(in the rows, 128 means zero)
Each named move below is a turn or a mirror, shown by a few rows before and after it. Which moves, in which order, take the first row of each later pair to the second? The first pair is answered.
move q289:
[128 119 119 123 162 125 100 134 127 131 122 109 151 154 119] -> [116 119  96 138 128 104 148 150 133 135 145 155 133 146 142]
[149 142  88 100 149 105  86 130 108 132 112 114 146 150  93] -> [139 145  75 109 118  83 144 149 114 144 134 153 126 145 108]
[113 110 125 150 152 133 148 133 150 149  98 125 138 156 138] -> [118 105 127 149 162 140 141 125 154 148 108 121 147 159 128]
move q122:
[146 150  94 108 108 130 138 139 124 140 134 136 119 112  98] -> [143 146 103 104 140 130 106 131 123 133 125 116 145 135  96]
[116 102 111 128 136 119 120 161 108 117 137 137 125 137 146] -> [113 101 135 130 145 147 105 149 109 102 130 119 124 112 141]
[124 123 146 136 117 121 137 130 134 140 139 155 141 143 142] -> [119 130 169 141 132 148 115 122 132 128 130 123 140 134 137]
[187 131  65 111  85  87 163 135  82 155 109 156  93 110  85] -> [191 112  92 105 152 100  76 109  69 149  81  94 146 147  71]
move q695:
[111 127 141 140 121 110 140  98 145 123 115 153 128 122 139] -> [108 125 139 141 125 108 129  99 153 125 116 152 139 133 140]
[141 170 141  80 151 161 119 119  82  63 149  93 148 121 135] -> [144 165 145  79 153 151 116 111  78  59 152  88 154 131 139]
[123 126  88 133  98 102 159 153 117 129 142 159 107 120 129] -> [116 123 113 146  88 129 166 135 119 131 141 156  93  93 139]
[146 128 117 123 175 118  80 123 115 106 110  93 164 161 102] -> [149 144  81 109 151 105  85 131 115 122 118 100 146 153  85]
Now pairs of rows:
Each pair is 2 to 3 moves apart.
[ 89 102  64  94 133  64 151 163 137 139 148 156 160 133 152] -> [113 124  64  72 145  88 104 149 107 126 121  98 158 111  99] -> q289, q695
[185 144  53  88 151 119  50 115  85 132 123  90 144  96  48] -> [164 125  17 115 127  52 125 165 106 166 168 179 158 159 103] -> q122, q695, q122
[101 130 171 114 164 111 120 133 127 118 143 141 126 143 186] -> [121 150 163  92 155 132  87 114 118 106 125  92 109 115 154] -> q695, q695, q122
[119 163 106  98 100 140 126 125 111 105 120 124 125  93  74] -> [123 139 139 114 142 159  91 111 119 104 117 105 159 119  88] -> q695, q122, q122
[118  95 129 157 154 147 139 111 134 137 127 119 129 156 157] -> [136 116  68 137 111 110 147 141 120 144 142 140 113 141 123] -> q695, q695, q695
[127 102 203 147 197 173  68  94 141 119 112  69 164 158 137] -> [109 129 206 163 117 206 148  81 143 112 123  95  71  64 135] -> q122, q122, q122
[ 75  98 144 186 100 138 182 100 137  82 177 163  83  98 160] -> [119 108  98 140 183  96  54 115 103  81 152 100 180 188 101] -> q289, q695, q695
[106 111 207 163 168 163  50  93 127  94 133  75 139 148 133] -> [101 163 158 153  64 164 149 111 124  95 159 134  41  65 122] -> q695, q122
[143 153 147 138 126 131  54 137 114 120  92  82 130 151  98] -> [120 132 128 160  93  87 135 169 141 138 131 176 126 180 158] -> q289, q122, q289
[168 128 122  95 186 128  50 101 101 128 105  54 147 135 106] -> [119 102 111 140 123  79 191 143 144 147 155 188 119 156 198] -> q289, q122, q289
[119  91 177 171 118 147 182 118 152 143 117 137 158 159 206] -> [126 110 168 170  87 167 211 122 144 142 121 146 123 116 184] -> q289, q122
[150 174 110 106 103 153  98 123 109 123 102  79  93  62  69] -> [136 131 183 126 152 179  76  93 134 110  89  61 145  91 109] -> q695, q695
[100 110 156 160 125 128 155 120 153 125 151 170 134 127 158] -> [122 121  95 135 132  89 124 151 133 138 144 178 154 169 125] -> q122, q695, q695
[131 127  78 123  98  90 173 153 120 149 137 184 117 138 119] -> [134 107 125 111 167 109  84 128 129 133 120 124 186 185 110] -> q695, q122
[128 106 143 123 180 150  78 109 102 131 129  87 130 106 110] -> [118 120 140 129 123 162 125 118 112 130 141 111  87  59 114] -> q122, q122, q122
[159 156  90 113 157 156 107  84  72 145 125  92 104 103  67] -> [128 135 153 155 118 172 180  77 102 137 142 142  77  80 138] -> q695, q289, q695
[118 108 164 126 182 155  63 139 118 114 105  70 129 139  98] -> [ 90  88 195 172 140 146 142 146 148 114 124 129  93 123 167] -> q122, q695, q695
[128 125 131 135 130 145  55 100 116 110 109  80 121 106  84] -> [121 138 117 134  78 138 114 116 115 116 117 117  74  75  94] -> q122, q122, q122
